In the rows, zero is written as 128.
Turns in one plane each, and the order they were made in; the first pair answered:
N:
[141 155 128 145 145 128 122 151 138 140 127 115 121 119 139 143 117 159
 143 139]  ->  [117 159 121 115 120 147 125 164 141 114 118 119 130 140 138 129 117 146
 136 133]
[124 144 141 125 142 157 131 140 142 123  71 123 148 119 133 158 167 133
 133 126]  ->  [121 112 120  82 108 150 119 126 136 110 117 140 167 149 110 108 122 136
 107 128]
[145 123 107 104  94 114 159 136 152 106 114 155 158 159 129 133 135 122
 170 112]  ->  [169 106 109 123 107  95 152 121 151 128 136 156 157 143 121 128 126 139
 168 115]
V:
[ 86 149 130  84 115 172 120 161 119 103 139  95 179 151 136  81 122 130
 135 148]  ->  [118 138 107 103  93 144 125 120 123 113 128 117 205 145 130  94 122 138
 193 129]
[129 145 124 120 151 156 115 140 134 105 114 121 135 125 115 106 138 137
 121 156]  ->  [117 140 118 104 125 154 115 132 137  94 108 134 137 138 120 102 138 124
 135 136]
[146 137 117 150 120 114 137 105 137 141  95 140 138 124 139 161 136 121
 183  96]  ->  [140 152 146 170 178 128 130 145 126 149 108 110 114 104 133 163 144 137
 132 142]
U:
[126 153  94 109  90 147 133 112 174 117 123 121 141 102 153 136 107 122
 151 104]  ->  [115 146  96  92  94 152 124 126 171 108 141 117 143 116 141 111  98 124
 120 118]
[ 92 124 128  98 103 140 108 157 117 150 130 127 114 150 138 115 101 136
 136  96]  ->  [ 99 116 136 112 115 131 102 158 116 163 140 120 106 144 136 117  99 140
 126  98]
[137 138 115 136 132 115 139 122 155 168 168 140 167 142 145 128 113 143
 139 142]  ->  [139 141 107 131 126 112 139 118 158 162 152 144 166 143 148 132 116 143
 151 140]
D:
[162 110 104 114  85 108 125  98 117 135 145 143 151 128  95 102  80 155
 157 106]  ->  [153 117 115 121  73 114 136  97 126 135 111 149 134 119 128 130 104 133
 187  79]
[147 125 141 185 125 105 114 117 131 154 137 133 142  90 103 128 112 160
 164 143]  ->  [138 130 148 188 118 112 121 116 137 153 115 133 130  90 123 148 131 149
 178 125]
[169 107 104 127 133 100 138  93 133  99 154 162 145 150 135 111 119 132
  89 103]  ->  [169 107 107 130 120  97 143  88 141  99 138 167 144 152 144 125 136 120
 113  85]
J:
[116 155 157 143 158 150 121 144 151 108  67 137 113 117 149 159 131 128
 153 165]  ->  [150 138 142 157 169 122 114 119 148 127  89 144 132 107 126 152 111 152
 167 178]
[158 157 141 145 126 137 112 110 120 109 117  96 155 107 166 128 145 139
 159 143]  ->  [171 134 136 145 126 121 104  96 117 125 144 103 158 104 159 118 130 149
 159 138]
[125  83 133 116  91 109 122  92 135 143 129 140 115 137 139 136 113 119
 151  83]  ->  [105 105 139 107  83 132 131 109 139 127 106 132 111 142 148 146 130 104
 150  83]
Then:
(two turns a pair)
[105 200 143 111 130 216 119 138 110  61  58 136 111 162 133  93 130 132
 103 143]  ->  [177 128  95 125  94 137 103  55 112 110 114 189 153 156  92  69  67 171
 164 116]
V N
[105 116 153 127 136 132 123 147 112 154 133 115  78 120 166 153 145  98
 107 118]  ->  [108  92 126 101  96 118 122 116 115 151 144 142 100 139 153 136 124  96
 128  90]
V N
[151 123 114 129 129 101 121 117 113 140 128 149 156 105 123 105 116 139
 141 149]  ->  [146 106 126 127 140 103 116 123 113 155 151 147 129 109 137 100 112 132
 121 142]
J V
[122 106 170 120 163 149 117 122  99 148 146 123  88 101 142 122 130 123
  84 142]  ->  [109 104 169 100 143 155 113 125 100 131 147 127  97 119 141 109 124 115
  74 143]
N N
[148 142 129 143  85 111 158  98 133 132 113 168 151 128 152 143 150 108
 200  59]  ->  [186 158 142 194 167  94 154 119 121 159 132 138 150  89 119 145 143 161
 171 125]
N V
[168 106  97 122 126 121 138 101 139 159 171 155 159 126 124 136 102 133
 170 150]  ->  [137 128  95  96  94 151 149 106 148 122 136 156 165 148 141 137 120 106
 184 130]
D U
[146 143 143 149 172 129 116 151 132 135 161 115  99 115 126 125 107 153
  72 161]  ->  [155 145 150 173 172 119 124 130 141 155 134 126  88  97 157 157 125 143
 113 135]
J U
[ 83 172 160 119 116 171 148 162 129 128  76 122  64 163 190 148 163  75
 119 106]  ->  [107 164  89  68  78 148 134 136 124  77 116 150 161 197  85  73  95 123
 116 154]
J N
[131 147 164 151 171 129 148 206 149 143 104 135  75 101 122 151 117 106
  98 133]  ->  [157 150 151 164 185 113 146 193 144 145 119 136 105  90  89 140 101 134
 102 159]
J D
[156 131 116 137 147  86 133 121 100 147 135 109 138 114 103 128 117 179
 124 124]  ->  [155 150 119 148 145  93 145 118 104 137 106 102 142 110 111 149 133 172
 140 123]
N J
[149 123 115 155 104 114 132  87 130 134 103 138 137 104  85 133 109 151
 160 165]  ->  [138  90 120 139  82 107 127  81 132 151 127 146 120 120 105 121  96 138
 154 135]
J U
[125 107 136 138 137 110 131 127 117 128 147 124 138 125 125 110 111 159
 110 126]  ->  [133 111 138 152 133 109 139 122 126 137 129 129 133 116 141 135 127 153
 137 106]
U D
[143 114  95 150 141 166 129 130 154 137  84 113 117  77 169 180 178 113
 141 112]  ->  [130 120 104 145 172 176 122 161 139 135 109  96 106  79 156 163 170 119
  85 144]
J V
[ 84 153 168  72  82 149 139 179 169  82  90  96  84 185 174 148 175  37
 142  68]  ->  [104 222 154  95 140 164 147 206 163  45  60  71 132 160 112 150 185  85
 131 147]
U J
[133 118 104 107  79 123 126  97 143 127 127 151 159 145 119 121 121 118
 161  93]  ->  [156 133 145 161 181 120 123 130 131 166 142 103 122  98 117 137 133 149
 116 150]
N V
[160  87 145 160 162  94 126 102 115 200 165 114  98 100 141 121 135 138
 135 116]  ->  [ 89 105 163 109 122 149 132 141 123 154 132 103  70 135 180 124 166  86
 108  89]
J N
[137 120 103 111  86 123 149  92 130 182 159 182 136 133 129 124 109 103
 109  80]  ->  [142 152 142 160 160 134 156 124 126 204 141 148 103  93 141 161 140 115
  87 114]
N V
[163 107 140 120 157 117 133 145 110 132 146  61  94 141  80 115  57 123
  95 186]  ->  [133  82 125  74  76 123 136 122 119 116 136  90  98 181 107 104  51  80
 124 124]
J V
[105 117 154  98 127 114 113 117 107 123 169 113  81 121 134 113 128 147
 107 111]  ->  [ 98 139 166 110 139 130 123 135 111 117 142 103  78 113 139 132 148 143
 109 119]
J U
[ 90 161 143 109 112 174 136 166 122  90  91 113 112 149 145 127 148 105
 102 138]  ->  [147  91 106 105  92 107 114 101 117 132 163 147 143 154 101  88  81 146
 119 133]
N V
[120 134 130 122 121 104 125 119 128 170 128 117 128 120 113 137 122 154
 116 159]  ->  [122 147 132 129 122 112 131 122 132 162 111 114 132 115 118 146 132 153
 129 157]
N J
[133 122 112 129 121 131 119 134 114 111 149 122 129 139 112 119 121 149
 118 144]  ->  [122 145 122 138 125 149 127 145 116 107 118 115 124 133 129 138 142 138
 131 142]
N N
[163 122  93 127 141 112 121 112 126 129 149 134 145 116  91  92 107 158
 128 147]  ->  [131 118 111 102 142 133 115 140 121 122 158 121 109 133 113  84 107 137
  76 148]
V J
[126  73 123  93 114 110 108 118 114 126 211 142 127 151 102  72  75 142
  80 140]  ->  [155 145 143 183 144 121 150 103 134 143  74 134 123  85 159 183 167 122
 201 114]
N U
[128 168 129 169 142 132 126 119 105 121  46 103 115 112 149 157 169 123
 160 125]  ->  [146 163  98 146 115 125 122 102 104  96  53 123 159 126 112 135 149 137
 181 125]
J U
[179 187 127 189 158  88 168  77 145 139 106 161 166 107 104 153 172 146
 205 201]  ->  [165 173  89 134 107  89 161  69 146 100 124 182 207 140  75 115 142 148
 196 196]
N J
[105 159 112  91 115 141 106 173 133  85 131 124 123 171 111  80 106 132
  74 139]  ->  [135 123  89  94  99 106  99 130 135 106 159 149 140 172  99  67  83 147
 100 120]
V U
[160 161 153 125 150 161 176 133 118 115  38  88 125 126 138 179 102 129
 119 148]  ->  [197  99 131 121 153 109 147  96 107 151 120  99 139 130  99 135  45 167
 101 160]
N N
[119 161 156 139 170 130 126 139 124 134 125 119 116 105 125 141 144 118
 118 148]  ->  [ 99 169 148 111 144 143 129 145 122 104 118 121 128 119 118 130 143 107
 116 146]
J N
[106 112 120 109  95 137 128 125 120 119 130 144 121 153 170 120 129 116
 127  97]  ->  [130 104 100 112 107 117 119 112 119 130 153 149 146 146 137 106 102 144
 130 118]
J N
[ 85 156 132 168 144 168 130 195 128 144 113 121  77 115 143 169 137 135
 105 131]  ->  [125 101 110 166 143 122 106 165 121 172 186 140  90 121 111 126  85 166
  92 139]
N N
[120 103 128 126 134 129 150 166  95 126  74 104  85 150 157 151 149 137
 117 132]  ->  [118  84 101  96  91 120 146 147  95 111  91 122 104 175 148 129 132 131
 126 117]
D V
[106 130 144 160 178 129 156 153 122 134  93 113 123 112 150 155 164 117
 121 160]  ->  [ 83 132 128 127 139 149 156 152 125 107  76 127 135 136 159 147 164  93
 132 133]
U V
[150 111 130 136 147 132 130 185 129 118 161 129 143 114  75  87 124 139
  89 127]  ->  [121 114 123 107 107 150 137 186 136  93 145 139 149 137  92  83 132 120
 100  97]
V J
[102 148 140 138 145 154  84 176 125 151 147  79 108 106  99 124  91 117
  42 163]  ->  [150  84 123 163 109  91  75 105 132 210 168 117 113  92 108 130  69 120
 108 110]
V N
[132 105 160 110 134 119  98 141 130 128 148 113 107 151 180 111 139  93
  90 111]  ->  [120 136 160 108 139 138 106 157 133 103 122 101 114 149 173 116 153  96
  88 125]
D J
[141 112 130 136 161  92 155 116 118 136 141 136 112 106 119 137 127 137
 120 127]  ->  [130 109 143 133 159 102 156 124 119 137 137 133  97 108 136 145 133 124
 114 114]
V U
[100 126 174 165 168 173 111 169 106 171 153 125  91 132 148 156 170 103
  72 112]  ->  [114  90 156 143 153 152  93 150  95 172 199 137 106 144 120 120 128 117
  53 115]
N N
[139 117  92  89  82 109 121  72 126 151 172 180 141 167 118 148 101 103
 103  95]  ->  [156 120 111 127 102  98 128  65 131 182 149 180 121 139 142 184 124 101
 131  81]
D N
[ 83 125 161  90 136 109 101 110 134 136 179 139  71 160 139 113 121 102
  79  94]  ->  [100 158 132  97  96 118 126  81 152 106 103 161 119 151 142 146 154  93
 174  69]
J V
[130 179 125  90 108 168 114 199 123  95  99  88 112 111  64  61 110 157
 100 181]  ->  [120 140 118  60  75 154 105 180 120 106 133 105 103 135  69  38  89 143
  91 153]
N V
[109 138 116 102 122 143 116 142 129 102 118 126 158 132 114 103 125 143
 117 142]  ->  [127 115 107 111 108 121 113 118 134 118 131 140 165 132 111 102 117 147
 140 125]
V J
[165 152 126 194 151 109 128 108 131 148  94 135 135  85 123 175 147 144
 166 127]  ->  [ 88 155 118  93 109 163 113 158 121  72 119 127 143 153 104 108 126 119
  74 144]
N U
[121 109 126 141 152 130  87 130 138 124 191  99 134 106 159 104 104 145
 103 146]  ->  [104 100 115 114  97 139  92 110 151 110 164 123 143 127 180 109 111 116
 134 101]
J V
